(in the rows, 100 means zero)
Z: rows in a few groups, each row roughly a mix of its group's directions (some rows in no group):
Z (144 x 13):
0: 121 123 111 142  54 104  62  82 101 100 112 104  89
1: 130 130  44 117 111  92 114 111 100 117  96  94 130
2:  91 115  28  91  93  99 102  87 115  90  80 120  91
3: 137  92 107  97 102  84 134  99  96  93  97 157 127
4: 109 104  63  78  61  55 111 112 124  93  73  95 102
5: 133 101 102  74  63 134 109 101 131  94 128  91 128
6: 112  76 113  64 121 102 117  94 106  64 116 135  65
7: 144 124  70  91  72  95 111  95 122 127 117  78 122
8: 119  84 140  90 149  94 116 107  77 110 129  79 103
9: 103  80 103  79  97  97 138  80  96 123  91 106 160
10:  82 101  81  58  71 122  93 143 114  70  95 107  89
11: 100  66 104 103 146  68 106  85  91  57  97 100  78
12: 108  89 122  63  58 109 115 109 153  91 102  95 102
13:  56  92 125  80 114 139 106  89 123 117  94 118  70
14: 113 132  99  90  52  94 104 118 121 129  90 138  82
15:  88  82  93 101 165 106 119  98  84  77  93 131  95
16: 122 109 126  77 103  86 102 118 120 107 124 100  39
17:  78 106 130 118  92  65  99 136 107 126  70  68 103
18: 107 128  94 141  54  81  71 104 112 111  89  73 102
19:  77  63 124  62 115  98 117  73 116 106 107  61  98
20:  99  89  93 100  76  69 110  36 118 121  86 109  91
21: 139 118 123 130  55  72 102 102 118 120  98 102 116
22:  86  74 149  74 109  83 107 111 123  99 104  62  77
23:  74 110 101 122  84  81  66 119 106  75  77 105  51
24: 122  95  79  97 131  88  88  81  81  67 127 110  53
25: 102 115  93 122 139 130 114  71 100 149 111  92 115
26: 107 115  96 108 103  79  72 130 112  74 106  82  42
27: 145 111  56  80 110  80 106 101  69  89 121 121  92
28: 141  91 114  74 122 122 124 121 115  73 133 117 106
29: 123 104  49  61  89 112 123  97 127  87 105 125 105
30:  97  94  73 120  70  77  84  65  95  98  87  61 134
31:  90  99  31  77 120  98  96  92  80  75  98  97  88
32:  86  95  75 116 149  83 108  71 125  95  86  93  61
33:  67 106  77 121 103 101  69  69 110  90  87  98  48
34: 148 140  86 124  97 109 108 118 117 130 117  96 119
35: 135 106 121 107  41  95 100  75 125 114 112 110 109
36:  90 130  64 129 137 125  76 101  81 113 111  85  80
37:  73 117  56 113 113 118  77  81  96 119 101  54  93
38:  87  75 155  89  85  86  90  96 121  80 104  92  60
39: 130 113  36 119 102  77 103  79  90  90  94 106 118
40:  81  75 105  73 127  81  93 104  90  63 101 103  48
41:  99  72 105  48 135  90 124 117 109  77 110  93  77
42:  96  90 122 103  86 106 117  80  85 139  95  93 161
43: 103 142  72 104 110 131  81 147  86 106 113 107  81
44: 140 101  75 106  87  95 120  85  96 106 105  96 162
45:  89  98  64 112 140 103  80  75  55  81 108 105  79
46: 141  93  90  94  89  65  99 100 132  61 113  73  79
47: 125  94 149 118 140 103 119  88  85 120 122 122  98
48: 125 103 106  60  55  94 101 137 114  77 110 120  89
49: 106 134  70 116 127 133  83  94  74 122 125 113  76
50: 105 102  77 114 156  93 115  97  53 108 101 122 113
51:  60  89 113 129 113  93  65  80  58  98  93  74  94
52: 105  94  95  97 129  71  91 104 110  65 103  99  38
53: 113  95 102 106 123 111 114  84  54 124 115 102 153
54: 135 127 140 118 107 117 102 123  92 126 127 127  90
55:  56  97  67  86  68  92  74 103  84  93  76  68 106
56:  90  90 165 133 117  85  99 102  77 122  94 108 100
57:  95 106 102 135  70 121  88  53  90 122  97 107 138
58:  89 100  79 112  77 114  95 112  83  96  84  82 167
59:  91 120  50  85 113 109 106 125 107 123  96  56 119
60: 121  81 128  64 113 115 118 118 115  66 124 129  82
61:  99 111 111 137 144 105 105  84  85 144 107  73 115
62: 120  75 119  65 111  85 124 104  83  74 110 149  91
63: 140 108 134 115 128  86 130 107  92 134 113 117 119
64: 131  96  83  77  46  62 107 102 103  91  96  99 126
65:  84  80 117 136 131  90 102  47  78 110  89 106 112
66: 103  78 105  50 136  98 128 137 101  78 108 100  95
67: 103 132  68 137 103  87  78 122  80  87  84 132  76
68: 133  92  95 113  68  49 101  91 123  78  93  73 116
69: 125  76 143  72 110 118 133 100 106  98 123 117 129
70: 112  83 122  75 132  81 149  99 104 119  94 135 105
71:  98 126 108 156  82  96  70 132 113  94  84  81 103
72:  78  73 163 108  94 101 106  66 106 110  92 118  96
73: 129  92 113  70  82  85 142 115 119 117  98 105 143
74: 104  87 114  39  71  98 108 116 123 102 116  73  85
75: 155 136  66 113 113  99 109 115 101 114 125  99 104
76: 116 135  77 143  90 112  69 121  76 105 109  80 120
77: 107  78 147  80  62  87 122 107 112  95  89 132 121
78:  76  81  84  79 137 132 101  82  68  77 108 130  91
79: 115  86 122  48  59 108 118  99 114 115 118  91 122
80:  71  87  79 105  67  69  84  81  72  97  69  82 128
81:  93 113  59 117  62  76  64  93  85  90  89  69 101
82: 109  84 113 115  78 118  97  57  75  97 111 108 153
83: 119 110 163 130  82 108  88 115 124 106 115 101  89
84:  54  91 140 137 107 121  90  78 104 118  80  94 107
85: 147 116  89 139 120  79 118  87 111 120 107  86 128
86: 135 129  57  95  77 112 109 119 128  91 102 134 101
87: 119 114  58 134  71  69  88  72  94 102  86  90 123
88: 126 114 116  91  60  84 114 114 108 142 103  81 137
89:  68  70 131  86 112  87  89  81 107  76  97  98  50
90:  87 132 107 136  84 119  62 104  99 131 108  67  82
91:  73  72  90  64 148 131 109  98  85  79 111  97  97
92:  96 132 109  96  77 108  92 123  63 149 102 129  98
93: 127 109  95 101  69 116 113 107 101 117 106  98 167
94:  80  89  92 104 104 107  67  81  81  54 105 119  55
95:  89 104 104 103 117 103  79  89 111  85 111 104  26
96:  93 127  94 139  97  89  60 111 103 104 100  61  64
97:  73  77 108  67 106  66 133 113  96 121  69  86 125
98: 111  70  93  51 110  85 124 122 106  55 101 111 104
99: 118 130 107 117  74  97 106 130  94 143  94  93 143
100: 111 131 101 129  89  84  67 133 106  99 106  71  60
101:  53  78 109  80  83  66 111 107 109 110  55  91 104
102:  58 110  76 117  79 102  54  94  91  87  84  79  72
103: 103  76 101  81 154 114 126  78  77  91 115 131 101
104:  79  88  65  69 109  73 107 133 109  68  76  78  91
105: 124 122  90 117  77 128  99 116 100 119 112  85 157
106: 132 107 144 106  86 108  81 105 100 112 142  63  94
107:  67  89  92  80 102 150 108 104  85 104  95 103 150
108:  85 103 136 134  88 102  85  97  93 132  96  55 130
109:  90  67 104  42  91  93 107  85 117  82 112  66  88
110:  70  73 123  46 111 120 124 115 123  95  98  98  93
111:  98  97 111  82  63 107 122  98 143 128  91  75 136
112:  85  68 103  94 154  96 114  54  85  93 104 101  88
113:  89  92  58  82 137 102 120  57 109 122 100  76 102
114: 125  81 135  83 112  87 141 108  98  98 101 145 120
115:  93  98 132  93  89  66 113 119 134 131  85  58  94
116: 114 112  78  89 142  71 134 124 122 126  92  77  93
117: 129 103  73  61  88 119 119 109 132 102 122  70 125
118: 134  88 134  93  96  85  99 106 129  62 121 107  62
119: 107 116 115 119 104 124  62 138  90  75 127  73  77
120:  79  77 115 108 123 104  99 118  63  59  85 138 114
121: 111  61 137  77  79  70 123  74 115  83  94 115 110
122: 135 118 147 113  89 128  91 110  92 119 138 110 101
123:  92  83 101 128  93  74  79  55  99  93  96  49 106
124:  98 132  87 100 130  88 111 141 114 127  89 112  59
125: 104  76 100  50  74 114 130  84 122  91 101 126 124
126:  98  90  37  90 108  91 104  81  90  84  92  71 133
127: 106 130 130 131  59  88  81 124 120 125  92  99  79
128:  84 116 114 141 147 120 103 131  81 116  88 114 112
129: 105  77 130  72 132 131 130  95  87 109 122 111 131
130:  98  76 100  47 132  89 128 132 107  79 103  92  88
131: 112  82 128 111  51  62  91  72 117  91  93  79 108
132: 107 108  79  92  78  61 129 119 108 126  68  99 138
133:  74 101 104 122 107  86  85 107  63 124  87  54 132
134: 118  84  76  56 111  96 130  65 121 116 118  75 108
135: 117 100  79 130  74  56  99  60  95 113  82  92 124
136: 116 108  91  90  86  97 142  99 129 131  80 140 128
137:  88 112  58 121  60 111  62  89  85  81  93  85 119
138:  93  76 157  98 112  81 111  74  97 108  98 127  69
139: 104  88 143  68 115 138 116 128 106  91 123 123  95
140:  93  95 134  85  69  82 121 119 150 109  75 115  89
141:  99 112 120 128 155 129 109 121 128 108 109  88  84
142:  90 119 113 143  86 107  82  93 105 136  93  58 127
143:  92  75 114  59  81  97  87  96  96  60 109 123  59
which group is each row in? (one row of each group first):
 49  77 115  75 124 106 118  87  81 133  83  90 113 : X
119  75 124 104  87  63 107  99 143  64  92  74  97 : M
 88  98  95 119 159  76 110  87  62 122  91 105  90 : P
 98  72 116  36 112 120 126 112 107  86 118 105 100 : W

 63  87 105  99 107  85  70 100 103  76  92  67  49 : P
 71 106  59  86 131  81  98 117 110  99  81  68  66 : X
 97 117 138 137 101  89 107 102 133 146  87  80  99 : P
105  78 121  80 113  85 100 124  99  48 104 125  64 : M
125 121 118 103  72  74 104  85 123 134 105 124  60 : W
102  86 114  67 118 109  90 120 108  62 125  88  52 : W
101 108 113 113 125  93  81 115 111 105 119  37  70 : P
100 126 131 122  74 119  73 126 104 100 105 133  63 : X
104  74  79  66  94  51 110  97 116  68  88  73  88 : W
 86  89  65 104  83  60  92  83  91  93  75  58 126 : M
136  91 102  73  47  73 112  96 116  80 104 119 112 : W
 60 109  79 101  77 103  82  92 109 128  82  48 107 : W
 67 102  86 105 151 114  90 134  70  84  92 104  80 : M
118  97  48 124 103  81  85  61  88  71 101  86 110 : X
